Rotation paths and how fast each direction turns (degrees per step):
Each turn is a multiple of 5 degrees from 10 to 175, or 0.
Each row of a path follows its step; steps can be skipped.

step 1: [ -2   0 -20  -3 -19 -11  16   3 -14 -10  10 -17 -12  -9   2 -19 -26 -26
 -18  18   2  18 -27  -6 -13  15 -11   6 -13  10  -5 -64  16  -6  16 -19]
step 3: [-15  -5  14 -20   6 -21 -22 -11  10  -2  24 -10  25   5  15 -15  -1  30
  22  42   7   3   4  10  -1  -7  29   3 -14  12 -39  29 -12  -2  13 -13]
step 5: [ -2  -8  31 -17  11   5  20 -22  42 -17   0  24   4 -26  -3  25  -7 -25
  13  -4 -26  -5   0  17   1  17 -18  14  -2 -32  16  11   7  11 -25   7]
step 7: [-10  16  -2  17   1 -17  17  20 -31 -19  13   9  -2  -2   1  17  42  -4
 -24 -17   3   7   4  -8  21  -6 -16 -30   7  12   7  31  -3 -28  10  36]
step 8: [-20 -11  13 -33 -15  42  21   5  23  -6   9  18 -13 -17  -2  -7   7  -5
  -1  -6  16  -5  13 -22  -4 -40   7   9  31   1   2  11  -8 -12 -33  18]
step 9: [  2 -16 -17 -13  18  26 -17   3 -15  49  -9 -21 -24   0 -29  -9  -7  24
 -12 -23   0  23  -6  11 -14 -14  14 -14  15 -15  20   2  24  21  -2   3]
step 10: [  2  -8 -31  45  -7   8  -4  16  12  13 -23   6  -5  -2 -17  12  13   2
   2 -15   4  -3  10   3  10   5 -45 -14 -25  37  -9  25   0  29  -6   8]
step 12: [ 23  -9  28  23   4   6  -6   5 -47  30 -11 -12   8  32  19 -13  -9 -16
  -7 -13   4   2  16  -6 -18   1  24   2 -13 -24  13 -26 -13  12  -1  21]
step 14: [  7 -11 -42 -20  20  -6   4 -27   3 -16 -19  -9   1  19   5   3 -11   3
  -5   9  10   0 -32 -24  25  17   3   5   8   1  -7 -32 -14 -19  17 -43]
step 15: [-13  40  34  15  49 -19  13  -9  -8  10 -17  -7  26  22 -14  22 -10 -20
  12   0  -2 -25  -1   8  -4  14   3  15   5   1 -10  -9 -22   8 -11  -7]
Speeds:
[ -6  -1  -7   5   5 -10   7   1   9  -4  -7   0  -2   8  -4  -2  -9   0
   1  -9  -5  -3  -4  -4   1   7  -2  -2   3   1 -14   2  13   1   5   4] -> 85
[  7   2   0   5   7  -5 -11   4   1   3   6   4   1  -1  -4   0  -3   8
  -7   2  -8   3   4  -4 -11   4  10  -2   2  -8  -5   3  -1   8 -15   0] -> 110
[  0   7   5  -9   1  -1   5  -6   0  -1  -6   9  -4   5   3  -8  11  -7
  -5  -4   5   5  -8  -3  -2   5  -1  13   4   1   0  -5   3   7 -12   0] -> 110
[ 14  -4   3   2  -4  13   2  -2   6 -16   2  10  -1  -2  -1   6   5  10
  -2  -3   3  -9   0   4   2  -1  -1   4   2  -3  -9   0   2   2   2  -1] -> 130
[  9   6   1   5  -7  -6   0  -2   0   4   4   5 -10   0 -11  -1   3 -12
   5   2   2  -9  -6  -4  -9  -2 -12  -5  -2  -4  -1   8  -5  -4   0   1] -> 130
[ -3  -3 -14   6  -3  -2   2  -5  -7   3   7   9   0  -6   4  -1   5   5
  -7   2 -10   1  -2  -3   6   3  -6   5  -2   9  -7   0  -3 -13  -6  -1] -> 110

step 1: [ -5  17 -14   9   4  11  -4  18  10  15  16 -14  -6  -8   7 -11   9  12
 -24  15  11 -12  13  -1  29 -26 -10  -2  18   6   1 -31  12   5   1 -21]
step 2: [-10 -20   5 -11  11 -19   6  31 -18   5  -6  -5   0 -12   4 -18  25  19
  -1   4  11  15  22  -1 -13  -3  18   7  -4   8 -22 -15  -8 -25  -1  20]
step 3: [ 24 -20 -19  -7   2   7   4 -17   3   0   3 -18   8  30   2 -46  -6  18
  -5   6 -14   3   6 -15  -7   1 -10   3   4  13  -4 -11  -9  -1  -3 -24]
step 4: [ -8 -16   7  20  10 -31 -20  10  10  -1   5  -5   8  12 -18  -5  -4   1
 -26   7  20   6  -8 -31  24  -2   5  29   5 -19  -7 -11   6   3   1   6]
step 5: [ -3 -17 -11  -9  16   6  -7 -19  -6  16 -26  19   0   8  20 -22  -4 -21
  -3   7   8  19   7  -3  16 -10  27  -6   0  19  11 -11  16 -26  -4   8]
step 6: [  1   4 -14   2  -8  -4  -5  20 -28  26  -9 -33 -18  -6  -2 -16 -17  -7
 -25  -5  -8  14 -26 -10   4  -1  -9  13   1  15  15  -6 -11   9  -9  -9]
step 9: [-12 -16  -7  23   9 -21  -3   2   3   9 -16  -6   5  -3  -9 -23 -31   6
  -6  -6  -2  17 -11  10 -22  10 -10  -9 -11 -30 -13 -19 -14 -18  -1 -17]
step 10: [ 12 -18 -14  16  -6   3  -9   0  -4  17   4  16  26  16  15 -18   0  -7
   0  -9  24   0 -27 -11  22 -12 -22 -11  11   4 -20  17  12  -3  17   8]
step 14: [ 19   4 -15  17  22   8  -6 -21  20  -5 -11 -20  -7  15  24 -21   0  30
  10   9   0  -8  13   4   0  -6  -3  -2 -23   2 -22 -17   3   0  -4 -20]
step 15: [ -6 -22   5  16  16  -7 -18  27   8  -7  16  -9  14 -13  -3 -17 -10  22
 -19  17  27 -11  -9  -2  15 -10 -13   2   8 -11   7 -10  -6  -8 -20  21]
Speeds:
[  2  -2 -10   3  -5   5   6   2  -7   1 -10   0  -9  -2  -7   0  14   8
  -2  -5   1  12 -10   0  -5   3  -1 -11   0  -2   0   1   2  -6   4  -1] -> 100
[ 12   2   5  -3  12  -4  -6  -6  -3  -9  -4  12  -2  -6  -4  -8  -2   2
  -1  -3  -1   0  -5  -7   3   3  -6   0  -5 -11  -4   1   8   0  -7  -4] -> 70
[  2   1  -7   0  -1  -2  -6   0  -8  -7   2  -2 -10   4   6  -7  -5   6
  14   5   0   0  -6  11  -4   5   9   7   4  -1   8   2  -6  -1  -7  -6] -> 125
[ -2  -1   3   1   0   5  -4   9   3  -5   0   6   9  -4 -10 -11  -3   5
   4  13   0  -2  -1   0  -6   4   3  -7   6   3 -11  -2  -6   3  12  -3] -> 55
[ 3  1 -2 -6 -3  0 -7  4  0 -5 -1 -8  3 -3  4 -4 10 -5 -9 -5  4 -6 -9  1
  7  2 -2 -6 13  1 -1  2 -6 14 -8  3] -> 160
[ -2 -11   9  -8  -3   4  11   3  -8   5   5  -2   1  -6   1 -11 -10  -4
  -3  -3  -5   1  -2   1  -9   3  -3  -9  -3  -2   4  -1  -5  -3 -10   6] -> 110
